Small tables with named rows and columns. After each table, cells are looked up by row and column.

Table mivut
,vamufa,zon
luder,215,187
fis,201,54
naz,66,215
fot,39,209
tika,47,206
nugimut,208,196

What is the zon of fot in mivut? 209
What is the vamufa of fot in mivut? 39
What is the vamufa of nugimut in mivut? 208
What is the zon of nugimut in mivut? 196
What is the zon of naz in mivut? 215
What is the vamufa of naz in mivut? 66
What is the zon of luder in mivut? 187
What is the vamufa of fis in mivut? 201
What is the zon of fis in mivut? 54
What is the zon of tika in mivut? 206
What is the vamufa of luder in mivut? 215
What is the vamufa of tika in mivut? 47

til =
,fefa,pib,lam,sigi,dasogef,kaz,rad,lusek,konavu
bos,-68,72,-57,-62,-73,-67,66,-63,-75
toz,72,-60,25,35,39,31,-56,38,59
zube,-75,48,-23,-43,-47,-33,56,-44,-67
bezesaf,-69,55,-64,-65,-72,-69,55,-66,-75
kinov,-67,59,-58,-70,-68,-72,63,-70,-75

zube, fefa -> -75
bos, konavu -> -75
toz, konavu -> 59
zube, rad -> 56
kinov, kaz -> -72
toz, lusek -> 38
toz, dasogef -> 39
bos, kaz -> -67
bezesaf, lam -> -64
toz, pib -> -60
zube, sigi -> -43
bos, dasogef -> -73

vipelo:
	gikob	delora	bab	bor	kiko	kubu	maka
kinetu	-35338	11772	-29660	23998	-86679	-35338	7082
munon	-1646	-31450	-5230	-60486	60913	-1646	-40143
ruve	-69031	-48738	-5230	-18244	-42401	-69031	42500
raz	65739	-1195	-24774	8157	-5503	65739	12985
tozivef	-52184	-9839	-58975	-65766	9256	-52184	-46046
mabor	65739	-1195	-39432	2877	-5503	65739	12985
novad	40470	20416	-24774	-2403	31395	40470	-57852
lisoku	-10069	-53060	43629	-18244	-5503	-10069	30694

What is the gikob of tozivef in vipelo?
-52184
What is the bab of ruve in vipelo?
-5230
What is the gikob of munon in vipelo?
-1646
What is the bor of kinetu in vipelo?
23998
What is the gikob of kinetu in vipelo?
-35338
What is the maka of novad in vipelo?
-57852
What is the delora of mabor in vipelo?
-1195
What is the bab of novad in vipelo?
-24774
What is the maka of ruve in vipelo?
42500
What is the kubu of lisoku in vipelo?
-10069
What is the kiko of mabor in vipelo?
-5503
What is the gikob of raz in vipelo?
65739
What is the delora of kinetu in vipelo?
11772
What is the delora of raz in vipelo?
-1195

nul
|  | niti | pur | zas | gomu |
|---|---|---|---|---|
| zur | 51.235 | -78.343 | -79.673 | -68.848 |
| tup | 89.420 | 79.224 | 86.618 | 74.458 |
| vog | 83.740 | 79.900 | -14.113 | 72.865 |

pur of tup: 79.224
zas of zur: -79.673
pur of zur: -78.343
niti of zur: 51.235
gomu of tup: 74.458
zas of tup: 86.618
niti of tup: 89.420
zas of vog: -14.113
gomu of vog: 72.865
gomu of zur: -68.848
pur of vog: 79.900
niti of vog: 83.740

zas
         verosu  sabo  pib  dere  sifulu  sez
ziv         -86    50   42    53      40   56
gegi        -24    52  -61   -68     -80  -65
savefo      -39   -66   45    39      52   52
bufedot     -65   -83   38    21      12   28
levuzi      -52   -75   36    49      46   49
seguro      -88    49   51    39      39   47
befe        -56   -44   35    40      48   48
nubomu       32   -85  -78   -18     -54  -76
diborez      45    54  -51   -82     -63  -90
kiv         -32   -78   18    26      26   28
fekana       25   -74  -79    -7     -53  -72
bon         -62   -70   16    37      42   45
kideten      19    13  -81   -74     -85  -80
lud          44   -82  -47    23      19   -8

sez of levuzi is 49
sabo of levuzi is -75
pib of fekana is -79
dere of gegi is -68
pib of bon is 16
sez of savefo is 52
verosu of levuzi is -52
dere of diborez is -82
dere of nubomu is -18
dere of savefo is 39
pib of savefo is 45

ludis =
,lir,vogov,fekilu,beda,faz
tupudu,42,-75,-39,31,39
gakebo,54,-87,-44,40,50
nafogo,52,-85,-43,38,48
sipiv,-74,38,4,-63,-71
fubim,13,-48,-29,7,12
melit,0,-34,-23,-4,-1
liruvof,47,-80,-41,34,43
zogivo,-19,-17,-17,-18,-18
doro,-86,50,8,-72,-82

nafogo, vogov: -85
sipiv, beda: -63
zogivo, lir: -19
melit, faz: -1
fubim, vogov: -48
tupudu, beda: 31
liruvof, beda: 34

vutep:
cols = zet, tem, ped, saf, tugaku, nelarep, sib
buki: [172, 164, 799, 293, 745, -251, 184]
busomid: [344, 21, -183, -296, -920, -254, -345]
vir: [43, 159, 178, 157, 109, -144, 134]
vaf: [-172, -115, 162, 106, -6, -97, -52]
buz: [166, -203, 16, -115, -325, 235, -268]
rimeta: [-694, -93, -444, 100, 111, 109, 272]
vokes: [-53, 188, 198, 51, -17, 164, 332]
girefum: [561, 308, 349, 480, 87, -254, -96]
sev: [28, 0, 36, 55, -13, 34, -23]
mur: [-98, 75, -93, -45, -234, -102, 91]
rerif: [158, 228, -45, -18, -81, -101, 146]
gaf: [147, 146, 306, -152, -491, 51, 128]
fuvevof: [12, 15, 140, 1, 50, 106, 86]

gaf, ped -> 306
vir, nelarep -> -144
buz, tem -> -203
buki, nelarep -> -251
gaf, sib -> 128
fuvevof, tugaku -> 50
vir, ped -> 178
mur, tem -> 75
vaf, tugaku -> -6
busomid, nelarep -> -254
buki, zet -> 172
sev, zet -> 28
vaf, tem -> -115
Row with the largest zet: girefum

lika:
,boros,pezo,pif,vek,fekevi,vid,suf
bem,63936,20763,67047,38804,34406,53339,11901
besidub,75021,45621,69149,36828,44630,54339,11901
dal,68845,31250,62821,35164,28990,67280,11901
kezadog,84781,32186,58132,36486,36743,52435,11901
bofip,81813,38864,70669,51106,27768,53767,11901
pitus,71464,25156,56203,32243,22193,60655,11901
fuv,71666,31997,50351,50366,37792,35905,11901

pezo of bem is 20763
suf of kezadog is 11901
suf of besidub is 11901
boros of dal is 68845
vid of fuv is 35905
pif of bem is 67047
fekevi of besidub is 44630
pif of bofip is 70669
pif of pitus is 56203
suf of dal is 11901
pezo of besidub is 45621
vek of besidub is 36828
suf of fuv is 11901
pif of fuv is 50351
vid of kezadog is 52435
boros of bem is 63936

